Where one turn sends some rows of the set: a few examples, then the rows asked
Lar: 2.69  1.56  3.90  1.65  0.72  0.37  -1.78  1.02  0.99  -1.71  -0.21  -0.84  -0.83  1.40  0.98
Napor: 3.22  0.83  3.75  2.70  -0.74  -0.44  -0.93  0.92  0.91  -0.88  0.44  -1.10  -0.52  1.27  1.34
vimi: 0.18  0.22  0.59  0.24  1.59  -0.04  -1.69  0.16  3.91  2.06  -0.31  0.69  -0.12  -0.99  -1.10
lila: -0.93  -0.04  -1.84  0.39  -0.20  -1.09  0.34  0.20  -1.37  -1.61  0.66  0.71  0.69  2.08  1.32
zer: 2.68  2.18  4.03  1.69  0.13  0.45  -2.00  0.70  1.08  -1.46  -0.32  -1.15  -1.15  0.74  0.74
gakam: 0.16  -0.19  0.44  0.95  0.46  -0.75  -0.97  0.01  4.01  2.56  0.04  0.15  -0.08  -1.61  -0.70
Kavun: -1.76  1.70  -1.72  0.32  -1.55  -1.74  0.06  -0.31  -1.28  -1.61  0.35  -0.82  0.24  0.19  0.94
nakog: 3.30  0.52  3.71  2.40  -0.08  -0.14  -1.06  1.08  0.98  -0.93  0.15  -0.63  -0.70  1.79  1.59
gibeb: -1.58  0.40  0.41  -1.13  0.32  1.36  -0.91  0.80  -0.86  0.65  -0.92  0.57  -2.07  -0.40  -1.06
Bito: 0.24  3.28  2.46  0.04  -1.51  -1.29  -1.87  -0.76  1.98  -0.46  -0.93  -1.58  1.28  3.69  0.10
nesa: 0.16  0.17  0.79  0.67  0.75  -0.50  -1.25  0.06  4.01  2.38  -0.13  -0.01  -0.43  -1.62  -1.00
mez: -1.43  0.90  -1.89  0.86  -1.50  -1.86  0.49  -0.25  -1.14  -1.30  0.70  -0.45  0.44  0.66  1.30
nesu: 0.51  3.07  2.47  -0.15  -0.92  -1.20  -1.77  -0.63  1.96  -0.64  -0.96  -1.10  0.93  4.10  0.07
feki: -1.39  1.41  -1.48  -0.83  0.67  -0.61  -0.70  0.05  -1.36  -2.26  0.00  0.49  -0.08  1.73  0.81
vika: 1.32  1.93  2.02  0.54  -0.90  -1.71  -1.05  -0.43  2.02  -0.18  -0.57  -0.86  1.50  4.63  0.35
gapan: 3.18  0.88  3.80  2.05  0.55  0.20  -1.58  1.21  0.84  -1.25  -0.07  -0.39  -0.64  1.82  1.06
bega: 0.56  -0.65  0.42  1.22  0.44  -0.68  -1.04  0.08  4.04  2.54  0.23  0.42  -0.09  -1.09  -0.61
dinem: 0.60  -0.81  0.39  0.62  1.45  -0.19  -1.22  0.30  4.03  2.29  0.00  0.96  -0.19  -0.22  -0.72
zato: 1.12  1.97  2.10  0.68  -1.47  -2.05  -0.75  -0.60  1.90  0.03  -0.55  -0.93  1.58  4.45  0.64
Vege: -0.37  -1.75  -0.12  -0.38  0.71  1.23  0.15  1.33  -0.80  1.26  -0.14  1.66  -1.66  1.22  -0.48
fetor: 0.85  2.68  2.13  -0.05  -0.76  -1.43  -1.56  -0.45  1.86  -0.37  -0.79  -0.88  1.34  4.61  0.08
zep: -1.01  -1.03  -0.18  0.95  -1.91  -0.23  1.08  0.38  -0.95  1.75  0.30  -0.28  -1.22  -1.10  -0.65
zeses: 2.52  2.02  4.02  1.97  -0.42  -0.22  -2.03  0.71  1.06  -1.28  -0.17  -1.71  -0.90  0.35  0.79
Zata: 2.81  1.29  3.93  2.88  -1.08  -0.45  -0.80  0.87  0.95  -0.74  0.31  -1.37  -0.71  0.66  1.10
Bepos: -1.90  1.82  -1.49  -0.53  0.01  -0.73  -0.95  -0.20  -1.32  -2.21  -0.06  -0.16  0.12  0.93  0.62
rari: 0.77  -0.85  0.20  1.04  1.19  -0.55  -0.88  0.23  4.01  2.53  0.27  0.72  0.23  -0.65  -0.79
vogo: -1.34  0.04  0.34  0.36  -1.83  0.13  0.21  0.60  -0.75  1.30  0.02  -0.39  -1.80  -1.60  -0.97
losu: 0.56  -0.23  0.39  0.44  1.72  -0.02  -1.53  0.20  4.08  2.25  -0.24  0.86  -0.35  -0.50  -1.06
gana: 2.59  1.92  3.88  2.50  -1.12  -0.33  -1.38  0.70  0.71  -1.01  0.10  -1.71  -0.91  0.24  0.96
pasa: -1.03  -0.75  0.30  -0.97  1.16  1.62  -0.72  0.92  -0.99  0.75  -0.64  1.25  -1.95  0.52  -0.76
kon: 0.99  2.23  2.24  0.95  -1.88  -2.17  -0.90  -0.82  2.02  0.16  -0.23  -1.29  1.58  4.02  0.56
zur: 0.80  2.72  2.21  1.01  -2.11  -2.26  -1.08  -0.72  1.93  -0.06  -0.25  -1.58  1.48  3.56  0.29
neta: 0.57  3.19  2.25  0.55  -2.03  -1.97  -1.42  -0.72  1.97  -0.21  -0.63  -1.74  1.19  3.40  0.17
ral: -1.01  0.39  -1.51  -0.28  0.39  -0.74  -0.27  0.24  -1.22  -1.91  0.46  0.74  0.46  1.99  1.13
goru: -0.12  -1.91  -0.23  0.41  -0.12  0.60  0.94  1.07  -1.03  1.58  0.26  1.33  -1.05  0.99  -0.12
rusol: -2.12  2.12  -1.47  -0.16  -0.92  -0.94  -0.64  -0.11  -1.17  -1.84  0.23  -0.53  0.00  0.04  0.62
zilap: 0.03  0.50  0.78  0.39  1.18  -0.15  -1.67  0.09  4.13  2.18  -0.20  0.19  -0.50  -1.34  -1.12
sogam: -0.91  0.06  -1.87  0.84  -0.82  -1.79  0.79  0.09  -0.98  -1.12  0.67  0.24  0.60  1.39  1.46
keti: -0.70  -2.00  -0.21  1.02  -1.18  -0.16  1.23  0.79  -0.84  1.94  0.42  0.74  -1.17  -0.10  -0.30
voz: -1.76  0.56  0.35  -0.55  -0.88  0.97  -0.48  0.42  -0.87  1.04  -0.57  -0.35  -1.83  -1.51  -1.12

Napor goes to -> nakog
kon goes to -> zato
voz goes to -> vogo
Now these:
feki goes to -> Bepos

Where one turn sends some rows of the set: a few examples, then the rows asked
tene: 0.39  -0.98  0.82  -2.20  -1.15  0.69  -0.21  0.64  0.56  -0.95  0.78  -2.58  -1.49  -2.37  0.97  0.82  -0.26  1.32  1.00  1.19  2.98  2.17  0.47  -0.84
koro: 0.59  -0.80  1.05  -2.29  -1.10  -0.20  1.13  0.63  0.94  -1.25  -0.32  -1.99  -2.48  -1.68  0.04  0.37  1.47  1.04  0.76  1.44  2.17  2.62  -0.47  -0.65
keva: 0.44  -0.19  0.12  -0.78  -1.57  0.45  -0.67  0.62  0.42  -0.46  -1.43  -1.77  0.05  -1.77  0.89  1.17  0.14  0.99  1.78  2.45  2.14  2.71  1.60  -0.51
musot: -0.57  2.31  2.50  -0.65  -0.59  1.27  -0.58  3.01  3.42  0.20  -0.19  1.89  0.36  1.59  -0.49  -0.48  -0.12  0.73  0.48  -0.97  -1.60  0.19  -0.24  -1.65
bir: 0.34  -1.71  -0.80  0.69  1.86  -1.35  -0.83  -1.41  -2.85  0.18  -0.15  -0.43  -1.23  -1.21  -0.03  0.50  1.54  0.18  -0.35  0.36  -1.20  -1.83  0.20  -0.19
Soka: -0.56  3.08  1.56  0.16  -1.41  0.86  -0.52  1.88  3.48  0.39  0.02  2.47  0.70  -0.11  -1.05  -1.14  -0.17  1.26  -0.22  -0.43  -2.08  0.53  -1.00  -1.29
boli: 0.17  1.82  -0.62  -1.64  -1.43  2.33  0.53  -1.03  -0.24  -2.29  2.00  0.83  1.32  -0.09  2.77  -2.41  -0.40  -0.73  0.24  -0.41  1.50  -0.02  -0.88  0.43
Dazik: 1.25  0.54  0.48  -1.82  0.27  0.09  0.81  -1.53  0.21  -2.96  1.75  0.72  1.67  -0.52  1.15  -2.26  -0.26  0.03  -0.34  -0.71  1.80  -1.83  -2.10  -0.35
lize: 0.95  0.39  -0.43  -1.50  -0.01  1.28  0.83  -1.24  -0.68  -2.23  2.78  0.29  2.13  -1.00  2.56  -0.59  -0.95  -0.91  -0.37  -0.48  1.70  -1.56  -1.56  -0.53
kepas: 0.04  1.49  2.02  1.82  0.69  0.59  -0.24  2.34  2.88  0.88  0.37  1.37  1.25  1.88  -0.73  0.23  -0.41  -0.20  0.09  -0.98  -3.10  -1.29  -0.27  -1.19
kisa: -0.67  1.59  1.20  2.18  0.58  0.40  -0.12  0.89  2.88  0.80  -0.16  1.27  1.14  0.59  -1.23  0.05  -0.51  -0.10  -1.24  -0.59  -3.64  -0.03  -0.81  -0.75
zivi: 1.02  -1.15  -0.76  -0.70  2.09  -0.49  -1.77  -1.70  -3.14  1.23  0.55  -0.54  -0.80  -1.31  0.94  1.66  0.54  -0.01  0.35  -0.24  -1.01  -0.65  0.50  0.15
Dun: -0.21  0.22  -0.76  -2.00  -0.41  0.14  0.36  -0.77  -0.44  -2.90  1.20  1.11  1.98  0.52  1.70  -2.20  -1.71  -0.74  -0.67  -0.94  2.36  -1.12  -0.98  -0.03
Fefol: -0.08  -1.48  0.63  -1.77  -1.61  -1.08  0.85  1.14  0.60  -0.79  -0.34  -1.43  -1.45  -1.00  0.46  1.00  -0.30  1.20  1.57  0.95  3.01  3.03  0.88  0.36
vumo: 0.23  1.83  1.98  0.22  0.16  0.01  -1.05  1.39  3.04  1.28  -2.26  1.05  0.73  0.04  -1.88  0.95  -0.35  0.56  -0.27  0.62  -3.08  1.70  -0.63  -1.19
muko: 1.01  -1.24  -0.33  1.50  2.36  -0.25  -1.80  -2.86  -2.03  1.03  0.57  -0.98  0.17  -0.01  0.67  0.07  -0.38  -0.23  0.58  -0.12  -1.29  -0.58  0.97  1.29
Rava: 0.46  -2.72  -0.91  0.54  1.19  -1.33  -1.16  -1.47  -2.88  1.14  0.41  0.54  -0.80  -0.02  0.56  0.16  -0.21  -0.68  0.18  0.42  -1.08  -0.73  1.04  0.84
Maf: 0.11  1.72  2.07  0.18  0.46  0.03  -0.68  2.81  2.51  1.04  -1.81  0.98  0.69  1.07  -1.20  1.93  0.39  0.37  0.46  -0.03  -2.74  0.59  0.04  -1.10

Fefol goes to -> Dun
kisa goes to -> vumo
Now these:
keva goes to -> boli
kepas goes to -> Maf
bir goes to -> koro
zivi goes to -> tene

